(in the rows, 128 means zero)
Rotation paths and how fast each direction turns (degrees each step):
Each turn is a multiple of 5 degrees from 10 to 175, or 0.
Each row of a path follows its step; steps can be skipped.
path 1
step 0: [135 120 128 128 123 124 111 111 131 132 122 132 122 129 130 126 123 122
 137 126 132 133 129 142 129 137 125 111 123 139 127 124 132 132 116 114
 130 130 144 131 139 133 147]
step 1: [128 126 134 135 120 113 125 134 125 117 132 142 127 133 131 123 117 124
 118 133 130 132 126 142 133 133 121 126 133 118 117 132 128 107 132 116
 124 127 142 143 142 124 121]
step 2: [140 119 121 136 130 115 119 131 129 111 118 134 127 135 125 124 135 135
 128 126 125 138 119 115 123 147 127 135 137 138 125 123 142 119 133 114
 128 130 131 121 126 135 138]
step 3: [133 124 126 119 132 118 119 116 123 115 128 150 125 135 125 131 123 123
 130 127 123 138 130 123 142 130 125 126 127 133 126 150 124 127 111 136
 130 127 138 124 138 125 143]
step 4: [132 144 134 141 105 118 128 129 130 120 122 141 121 126 133 122 130 129
 135 126 122 149 123 134 124 128 128 131 130 121 138 142 134 126 129 118
 137 123 124 133 143 131 127]
step 5: [133 128 133 131 126 137 116 130 132 118 117 136 138 140 131 126 126 121
 136 137 126 147 116 119 136 125 108 122 143 133 121 122 135 129 128 127
 137 135 133 134 123 140 132]
step 6: [138 128 141 116 123 124 128 133 129 131 120 144 121 126 123 135 120 140
 116 137 133 140 123 122 141 123 129 130 138 123 117 134 123 114 124 126
 137 118 121 115 133 127 140]
step 7: [125 142 122 145 124 126 119 126 118 133 120 144 116 125 132 132 126 125
 137 133 114 144 123 121 127 123 139 129 135 135 132 120 121 129 141 127
 129 119 128 128 126 129 149]
step 10: [134 127 128 128 141 121 110 124 115 130 123 137 121 137 137 134 123 114
 127 130 125 128 121 129 125 128 125 120 134 131 116 128 128 115 153 113
 119 130 130 122 134 130 139]
[130 128 128 129 133 124 126 128 127 126 128 128 125 128 126 128 128 128
 125 131 127 128 131 124 128 129 131 129 135 128 124 124 126 125 126 127
 125 127 124 125 125 124 126] : 85
[130 127 125 131 131 127 129 130 125 123 129 129 127 133 128 125 129 127
 130 127 131 130 130 127 126 133 126 130 126 125 128 133 131 129 124 129
 130 129 129 125 132 128 124] : 35
[131 127 131 127 122 127 128 129 130 128 127 125 126 127 127 130 130 132
 127 125 131 128 128 128 126 134 132 127 128 127 131 127 129 130 128 123
 131 127 122 124 129 129 128] : 160
path 2
step 1: [122 120 120 135 128 118 120 138 128 131 126 121 133 117 131 107 126 128
 137 138 122 137 133 121 129 140 139 111 127 125 138 128 121 127 141 127
 118 115 128 119 117 119 125]
step 2: [135 122 122 148 119 126 124 118 138 140 120 124 129 132 135 112 131 126
 121 133 130 118 128 134 127 142 138 124 141 113 142 134 126 124 124 126
 114 133 121 120 128 126 135]
step 3: [137 138 139 139 118 139 129 130 138 128 127 129 141 135 130 134 143 135
 117 120 126 113 127 136 109 126 127 136 133 120 140 135 129 112 131 127
 123 135 124 127 116 124 129]
step 4: [112 145 140 136 128 129 129 128 135 133 136 134 136 127 122 152 131 134
 117 127 128 125 128 117 124 123 125 120 130 142 136 125 122 118 144 126
 117 124 127 135 124 125 121]
step 5: [127 131 124 152 126 112 130 115 127 127 122 133 117 126 125 146 124 133
 120 132 128 135 124 114 132 130 117 118 131 128 123 120 127 135 141 117
 127 125 132 135 137 141 125]
step 6: [139 119 116 138 122 115 136 116 120 114 126 134 127 121 139 131 138 134
 129 132 126 140 132 129 116 118 130 126 114 120 120 124 137 134 134 117
 136 124 120 122 121 141 125]
step 7: [122 123 118 117 129 130 132 107 128 128 134 143 135 130 134 129 138 125
 138 123 132 129 134 125 121 118 151 127 127 131 128 128 129 142 127 126
 125 127 110 113 118 121 124]
step 8: [128 135 131 121 132 139 117 112 123 136 122 142 121 145 123 129 129 129
 142 115 129 120 125 122 126 139 130 131 147 125 130 126 126 145 131 125
 135 136 129 125 116 122 126]
step 10: [125 144 125 126 121 130 137 127 127 128 140 125 125 125 136 118 130 129
 126 135 130 141 136 122 139 139 125 118 125 127 113 117 119 119 112 118
 103 127 127 133 123 125 128]
[132 126 125 130 125 126 132 126 127 130 130 127 128 131 127 129 124 131
 134 124 128 126 131 129 130 124 130 125 125 131 128 129 130 132 129 128
 133 127 128 132 129 125 125] : 45
[133 129 130 125 131 126 131 127 131 132 128 129 128 129 128 129 130 127
 127 124 132 130 129 133 122 130 132 134 126 132 129 130 128 129 127 127
 124 127 129 127 129 129 129] : 85
path 3
step 0: [134 125 127 127 132 146 130 123 121 138 119 123 128 144 115 139 129 117
 127 130 110 120 120 135 128 124 140 136 133 114 132 119 124 127 128 144
 118 130 135 120 136 128 132]
step 1: [127 135 133 124 124 141 127 135 120 138 122 117 130 115 114 133 127 135
 131 126 116 119 132 116 137 128 137 123 130 121 145 122 132 121 124 150
 137 133 129 136 132 117 121]
step 3: [117 128 131 134 124 127 122 134 140 140 130 124 110 130 124 123 139 126
 135 124 131 131 149 113 127 115 130 124 143 122 133 136 135 129 131 144
 135 137 128 136 123 132 120]
step 4: [119 125 136 123 127 145 117 119 128 138 126 125 123 139 131 123 150 118
 129 116 124 121 133 135 120 122 119 119 136 129 129 137 133 133 118 130
 124 133 124 111 125 141 122]
step 5: [124 125 145 129 122 137 122 139 133 129 146 116 126 131 136 138 141 128
 126 116 137 112 136 125 117 121 130 115 129 130 140 129 119 123 118 132
 120 134 137 137 130 126 126]
step 6: [129 123 135 127 119 133 109 126 126 122 128 119 132 127 132 132 139 131
 138 121 130 123 133 122 125 146 119 137 121 122 130 128 112 124 107 133
 117 122 132 120 128 145 126]
step 8: [128 139 134 138 112 136 113 114 127 132 125 122 134 128 115 127 121 128
 135 124 119 128 117 138 135 128 121 130 123 114 129 125 121 136 112 139
 131 133 110 130 128 132 118]
step 9: [124 138 128 141 113 131 115 125 116 129 139 124 122 140 114 126 116 127
 115 129 117 113 136 137 132 118 132 118 126 116 135 114 124 128 130 127
 127 131 133 132 137 127 134]
step 10: [129 140 130 135 118 138 119 114 128 128 137 115 120 125 124 119 132 139
 127 135 131 129 143 117 135 131 137 130 130 118 136 114 123 132 133 139
 138 116 117 117 137 135 124]
[129 125 129 127 123 131 130 127 129 127 128 127 129 127 130 128 127 128
 136 126 127 128 128 132 127 133 129 127 128 125 122 128 131 129 130 129
 130 124 126 122 129 129 128] : 170
[125 132 122 129 127 127 128 130 133 126 129 130 131 132 127 129 131 131
 134 129 125 133 130 124 129 128 125 128 130 128 128 130 126 127 127 127
 127 127 127 127 130 125 131] : 85
[131 132 127 125 128 128 130 130 127 120 129 124 129 126 129 125 126 129
 127 126 125 126 134 123 125 130 130 131 128 130 125 127 129 131 126 128
 128 125 131 129 128 128 126] : 85
[129 128 129 122 130 131 124 129 127 126 131 124 130 131 133 130 130 128
 129 133 133 129 126 129 126 128 132 130 131 128 132 133 128 129 129 127
 127 128 129 127 129 130 130] : 55
